128 stands for zero in the data rows.
Here are some points, each followed by its number:
[95, 62, 116, 127, 82, 121, 146, 73, 129, 135, 136, 119, 115, 154, 168, 159, 124, 82, 117, 149, 138, 124, 178, 73, 138, 118, 87, 154, 38, 141, 128, 139, 168, 150, 131, 156, 111, 92] 0
[101, 65, 114, 106, 99, 117, 123, 90, 115, 136, 125, 111, 113, 159, 161, 150, 104, 66, 120, 148, 143, 150, 191, 94, 134, 131, 75, 170, 36, 157, 134, 141, 144, 140, 140, 177, 108, 79] 1
[93, 96, 107, 110, 103, 132, 112, 86, 119, 129, 147, 129, 129, 139, 153, 166, 95, 62, 127, 137, 130, 126, 183, 132, 137, 119, 70, 175, 45, 125, 136, 137, 158, 158, 133, 172, 129, 94] 2
[119, 97, 113, 91, 105, 123, 102, 98, 122, 106, 134, 134, 127, 132, 140, 166, 123, 82, 121, 121, 154, 131, 172, 167, 139, 106, 83, 138, 36, 134, 141, 117, 147, 149, 130, 163, 129, 94] 3
[126, 104, 102, 114, 119, 110, 77, 88, 124, 124, 151, 123, 119, 138, 161, 160, 123, 86, 111, 101, 125, 133, 178, 174, 125, 124, 76, 133, 65, 114, 126, 134, 146, 119, 116, 182, 124, 91] 4
[136, 95, 122, 97, 112, 107, 77, 98, 95, 119, 140, 119, 105, 126, 136, 158, 126, 86, 127, 91, 138, 146, 194, 182, 135, 97, 64, 122, 73, 137, 129, 120, 138, 116, 119, 165, 118, 96] 5
[130, 94, 127, 105, 108, 125, 87, 118, 104, 109, 146, 135, 114, 122, 133, 158, 129, 100, 118, 96, 148, 133, 187, 195, 132, 119, 64, 108, 123, 118, 130, 101, 164, 103, 120, 167, 110, 106] 6
[148, 108, 105, 121, 134, 117, 95, 114, 126, 114, 156, 138, 140, 126, 129, 158, 121, 123, 126, 76, 135, 156, 182, 181, 151, 110, 84, 90, 118, 123, 145, 116, 155, 91, 129, 176, 106, 101] 7
[149, 140, 128, 116, 124, 101, 105, 126, 117, 102, 138, 136, 136, 116, 111, 169, 133, 153, 134, 84, 139, 140, 171, 211, 153, 126, 67, 91, 149, 117, 121, 101, 153, 103, 139, 173, 127, 87] 8
[138, 128, 131, 94, 120, 125, 111, 143, 107, 120, 142, 123, 147, 147, 116, 159, 142, 129, 120, 85, 119, 146, 181, 180, 152, 108, 70, 105, 154, 133, 138, 124, 151, 81, 123, 178, 110, 115] 9
[120, 139, 132, 118, 140, 114, 139, 132, 104, 122, 140, 140, 126, 124, 115, 158, 147, 137, 127, 64, 129, 153, 177, 199, 143, 107, 85, 86, 152, 130, 114, 118, 119, 100, 128, 156, 128, 104] 10
[119, 154, 129, 107, 130, 118, 165, 123, 103, 118, 147, 142, 146, 130, 101, 145, 142, 134, 129, 72, 116, 130, 158, 180, 160, 130, 95, 90, 157, 123, 124, 104, 117, 90, 120, 165, 130, 89] 11
[107, 146, 123, 106, 144, 137, 150, 127, 118, 117, 163, 127, 141, 139, 111, 160, 164, 130, 135, 77, 112, 127, 149, 165, 153, 125, 107, 85, 133, 149, 125, 98, 126, 85, 135, 134, 134, 99] 12
Which five points above are nearest to each new point by angle, seen from the average point of the numbered points? Their numbers follow each, nearest first.
[146, 158, 130, 166, 88, 103, 84, 146, 140, 120, 105, 115, 159, 111, 110, 62, 82, 128, 163, 181, 135, 124, 73, 134, 152, 137, 176, 151, 146, 82, 115, 169, 165, 137, 144, 94, 124, 177] 11 12 8 0 9
[198, 98, 106, 110, 127, 162, 91, 172, 141, 127, 164, 118, 173, 119, 174, 130, 143, 118, 136, 93, 145, 154, 74, 86, 105, 131, 167, 128, 152, 109, 123, 146, 182, 138, 137, 103, 133, 82] 12 7 9 0 11
[106, 133, 130, 124, 140, 119, 109, 125, 125, 130, 91, 130, 152, 124, 177, 109, 125, 143, 109, 153, 134, 96, 138, 75, 74, 128, 154, 143, 135, 160, 119, 133, 86, 147, 120, 90, 114, 129] 0 12 1 2 11
[93, 141, 134, 106, 150, 120, 140, 112, 134, 130, 94, 121, 143, 117, 154, 123, 147, 152, 124, 129, 136, 79, 130, 94, 89, 142, 157, 127, 142, 169, 122, 124, 96, 139, 119, 94, 136, 155] 12 11 10 0 1
[121, 148, 135, 107, 151, 131, 151, 120, 128, 145, 112, 106, 146, 123, 151, 149, 152, 121, 112, 121, 136, 108, 130, 73, 96, 128, 142, 103, 133, 158, 128, 111, 91, 142, 122, 90, 132, 134] 12 11 0 10 1
[178, 117, 128, 155, 86, 130, 89, 155, 129, 123, 134, 123, 172, 122, 138, 60, 119, 102, 117, 166, 148, 146, 62, 94, 150, 144, 172, 144, 152, 67, 120, 165, 190, 167, 130, 69, 135, 166] 0 2 12 1 11
[108, 113, 154, 112, 144, 104, 71, 143, 138, 140, 127, 177, 130, 132, 183, 74, 69, 129, 119, 175, 151, 97, 119, 85, 80, 123, 165, 167, 146, 145, 133, 136, 86, 164, 118, 95, 125, 135] 0 1 2 3 12
[161, 148, 152, 170, 120, 105, 76, 129, 123, 119, 97, 136, 160, 131, 99, 72, 97, 150, 151, 171, 131, 131, 91, 124, 140, 122, 153, 172, 141, 92, 135, 163, 158, 157, 135, 101, 143, 175] 11 8 0 12 9
[181, 96, 115, 130, 122, 148, 84, 172, 145, 138, 127, 117, 174, 123, 170, 105, 143, 126, 124, 141, 131, 156, 64, 96, 110, 131, 148, 124, 138, 98, 139, 149, 188, 152, 117, 77, 128, 117] 0 12 9 7 1
[191, 107, 118, 146, 105, 119, 76, 165, 130, 138, 134, 119, 194, 113, 152, 74, 135, 99, 130, 157, 134, 156, 89, 75, 134, 137, 158, 146, 133, 100, 135, 155, 191, 160, 132, 86, 135, 130] 0 1 2 12 3
[112, 133, 151, 132, 151, 105, 81, 136, 112, 153, 115, 166, 150, 118, 176, 71, 100, 156, 107, 187, 134, 78, 111, 71, 77, 131, 187, 171, 142, 138, 145, 140, 82, 168, 131, 92, 136, 160] 0 1 2 12 11
[88, 135, 123, 130, 149, 106, 109, 136, 127, 149, 123, 155, 151, 114, 177, 94, 104, 147, 117, 168, 156, 89, 123, 97, 76, 121, 172, 163, 126, 148, 127, 118, 102, 170, 119, 88, 113, 138] 0 1 2 12 3
[185, 105, 120, 116, 123, 132, 87, 158, 124, 122, 144, 133, 188, 129, 178, 131, 143, 129, 115, 115, 147, 162, 59, 69, 106, 134, 153, 125, 158, 112, 140, 147, 183, 139, 111, 75, 114, 116] 12 0 9 7 11
[169, 145, 123, 168, 88, 122, 69, 156, 139, 114, 123, 111, 169, 136, 116, 54, 123, 118, 124, 163, 144, 154, 83, 105, 134, 139, 157, 143, 156, 66, 128, 170, 174, 166, 135, 89, 141, 172] 0 12 9 11 8
[170, 81, 104, 102, 148, 147, 90, 159, 136, 116, 145, 113, 176, 108, 182, 140, 150, 117, 120, 81, 151, 160, 88, 74, 77, 135, 149, 129, 134, 125, 122, 143, 167, 135, 120, 120, 157, 102] 12 0 7 1 9
